The rows of A fall into 3 groups, and each row is roughly a mix of its group's hidden directions.
A (105 x 10):
[[ 17  23  -7 -24 -10  21  26  30 -63  32]
 [  7  12 -21  42  33  -5 -50 -11  47 -15]
 [ -3 -18  -3  -4  37  33  55 -49 -15 -12]
 [  0 -26  21  53 -34 -18 -30  36 -12 -29]
 [-32  -5  15  49 -17   4  -3  16  36 -55]
 [ -5   8   2  21  10 -45 -16  15 -73  -8]
 [ 35  27  60   3 -16   1 -10  37 -28 -22]
 [-14  28 -13 -34  26  26  47 -38 -21 -30]
 [ 24 -38  -6  49 -25 -23 -36   2 -27  30]
 [ 27  17  35  33   8  29  40  28  36 -27]
 [ -1 -26 -17 -60 -42 -13 -19  25  32  -9]
 [-16  -5  -6  24  56  42  27 -43  -9  -8]
 [-18  40 -22  -1  34  22  -2 -67   3   6]
 [-31  19 -19 -17 -41   7  -8  30   2  63]
 [-10   6 -45 -40  36  33  37   5 -32   9]
 [-38   1  -9  45  54  22   4 -36   4 -18]
 [-35   4 -23  23  -9  -3  42   3 -23 -62]
 [ 40   2  16 -40 -21   6 -18 -18 -58  26]
 [ 38  13  20  23   3  39 -53 -11 -11  38]
 [ 29 -27  -3   7 -26 -34 -38  28 -21  50]
 [-31  47 -30 -16  29  43   3 -12  20  31]
 [-23 -29 -34  24 -22  -6 -20  34  40  43]
 [ 14   6  16 -21  21 -38 -37   7 -65 -16]
 [  1   3   5  36   2  35  26 -25  68   9]
 [  1 -13  13  41  30 -15  -3 -63  15 -36]
 [ 10  -7 -17  56   9 -25  -9  36  32 -43]
 [ 38 -53  13  24   3  11  33 -30  29 -25]
 [  5 -40 -12  29 -23 -16 -41 -10 -59   6]
 [ 34 -11  50 -16 -38   0  -3  26  47  15]
 [  9   1  10  -5 -53 -49  -8  51  22   4]
 [-14  34  15  73  25 -16 -22  -9  -7  17]
 [-27  -9  35 -38 -23  -5  23 -27 -52 -25]
 [ 10 -11  37 -28 -19   8  37  14 -63 -15]
 [ 66 -23  16  25 -34   7  15  33   0  18]
 [ 14 -12 -43 -22 -17  15  39  -4 -18  59]
 [-13  18   4   8   6  -7  -1  18  27 -83]
 [ 12  -7   6 -48 -37 -25 -28  23 -52   5]
 [-11  17  -4 -43  27  15  38 -25  25 -52]
 [-26  -1  20  82  12  -1 -17   4  15 -10]
 [-16  23  24  37 -11 -46 -35  25 -43   5]
 [ -1 -14  42   7 -43 -16  61  27   4  -7]
 [  8 -18 -37   7 -18 -25 -32  11   8  68]
 [-20  29   9 -22   5  33  38 -35  16 -53]
 [ -5  -9  35 -13 -17 -21  11 -48 -53 -32]
 [-46  13  13 -28 -35 -10 -17  57  -8  22]
 [-18   5 -10  17  31   4  41  14  20 -68]
 [ -8   9   0 -26 -41 -29  30  26  58 -17]
 [-24 -12  48  -5 -28 -14  23 -23 -58 -13]
 [-22  17  28  -1  22  22  35 -48 -49 -14]
 [-12 -29 -29  18   0 -55 -19 -39  32 -23]
 [-37  34 -18 -16  42  11  32  20  31  35]
 [ 24  14 -19  39 -12 -48 -39 -35   6  27]
 [-28  -3 -21 -34 -35 -21 -39  34  41  14]
 [ -7   1 -15  24  24  51  38 -19  38  36]
 [ 15 -47 -41  20   1 -22  31  25 -37 -27]
 [ 20 -27  18  71  36   1  23  -6  10 -12]
 [  3   5 -15 -24 -36 -26  -8  -5 -73 -18]
 [ 46 -13  70   0 -19   8 -16  23  13  -2]
 [ 25  -5 -36 -15 -11 -51  32  16 -28  39]
 [ 14  -1   9  17 -30 -31 -11  31  24  67]
 [-22  55  56  28  -8   2 -25  20  -2  11]
 [ 71 -25 -22  -2 -13 -17 -23  -9  13 -34]
 [-20  -9  15  -5  30  -6 -80  16 -17   1]
 [ 64   8  50 -15  18   3  -6 -21  -3  30]
 [ -2   5 -20 -45 -18  41  26 -18  34  45]
 [ 21 -47 -51   3  23  12  28 -33  29   0]
 [-18  18 -56  -7  32   0 -26 -40  37   4]
 [ 40 -25  29   2 -16 -14   6  63 -27 -18]
 [ 26  32  10 -19  23  37 -42 -42  28  19]
 [-55  -1 -27  12  -8 -50 -44  15  -1  -5]
 [ 42  19  16 -60  14  12  28 -24 -12  29]
 [ 24 -16  41   3 -70 -22 -11 -24  -3   1]
 [ -4   4  -5 -51  14   9  67  -9  11 -30]
 [-24   4 -24  39  31  25 -30  35 -48   0]
 [ 42  16  -1 -12  39  43   4 -41  34 -13]
 [ 18 -25  18 -15 -43  -5 -38 -37 -47  14]
 [  3  30  21  55  29  30   0 -11  46  14]
 [-66  24  -1 -48 -21 -16 -23  -7 -10   4]
 [-19  25  44 -11 -11  33 -47 -40 -21 -11]
 [ 23  -9  -5  11 -19 -47 -59   6 -19  38]
 [  9  10  25   5  39  38  -6 -34 -54 -26]
 [  9   8 -30 -27 -27 -52 -32  -4 -43  21]
 [ 24   0 -37   1 -49 -24 -32 -25  18  41]
 [ 38 -20  16  20  19  -8  30  -2 -64 -27]
 [-51  -4  28  27 -15   9 -18  -1 -53 -31]
 [-18   9  -2 -39  29 -23 -70   6   7  18]
 [  3 -20   8 -12 -26 -39 -46  49  24  26]
 [-11  -2   6  50  -5 -35 -31 -10  47 -38]
 [  4  26   4  27  31 -43 -39 -32 -28 -31]
 [ 20   9 -12 -62  -1  19  44 -12  -1  41]
 [ 31  27   3 -38  26  22  23 -53 -22  22]
 [ 27 -29 -15   4 -17 -16 -27  23 -27  65]
 [ 34 -30 -57 -17  10 -35  12  -9  14  36]
 [-36  13 -39 -28  -1  20 -13   0  58  28]
 [-25 -16   7  38 -36 -48 -36  11   0  36]
 [ 31   5   4 -17 -37 -15 -28  34   2 -61]
 [ -9 -27 -26 -30 -11  39  48 -38  15  24]
 [  3 -11 -45 -58  11  -7  42  21 -26   1]
 [ -9 -15  10  17  31  51  33  14  53  17]
 [ 16  11   3  56  15  -9 -33   2  57 -22]
 [ 19  21 -73 -17  24  15  -3 -21  -5  30]
 [-46  -1   2  52   8 -30  16  22  28 -36]
 [ 25 -32   6  12 -22 -34 -28  49  -1  45]
 [-26  23  -7 -72  39 -15 -14   3  15  -2]
 [-26  38  61  17  -8 -17 -31  31  -7 -15]]

Here is one row of each group, with its name. Which group are the others in?
[-42  36 -11  15  39  39   6  -6  38  24] -> D
[ 67 -11   4 -20 -10  14 -10 -31   6 -47] -> K
[-55 -15 -62  28   2  19  12   5 -11   1] -> R

[ 18  -3  -1 -30 -35  13 -17 -19 -72   9] -> R
[-30 -24  22  29 -36 -11 -24  -1 -60  11] -> K
[-48 -47  17  12 -13 -49  -2  22 -18 -16] -> D
[ 17 -30   8   0  -7 -26 -46  42 -45  26] -> R
[ 34 -27 -26  13  28  44  43  14  31  14] -> D
[ 35  10  -8  16  39   8 -24 -20  56 -35] -> D
[ -3 -14 -20 -34 -13  16  59  31  33  30] -> R
[ 55 -14  19  27 -10  27  18  48  27  13] -> D
[  9 -21 -40  46   8 -31 -26  28   2  44] -> K
[ 34 -26   7  -1 -26 -24 -36  28  -2  58] -> R
[-27  17  14   4  -9  14  35   1  49 -59] -> R
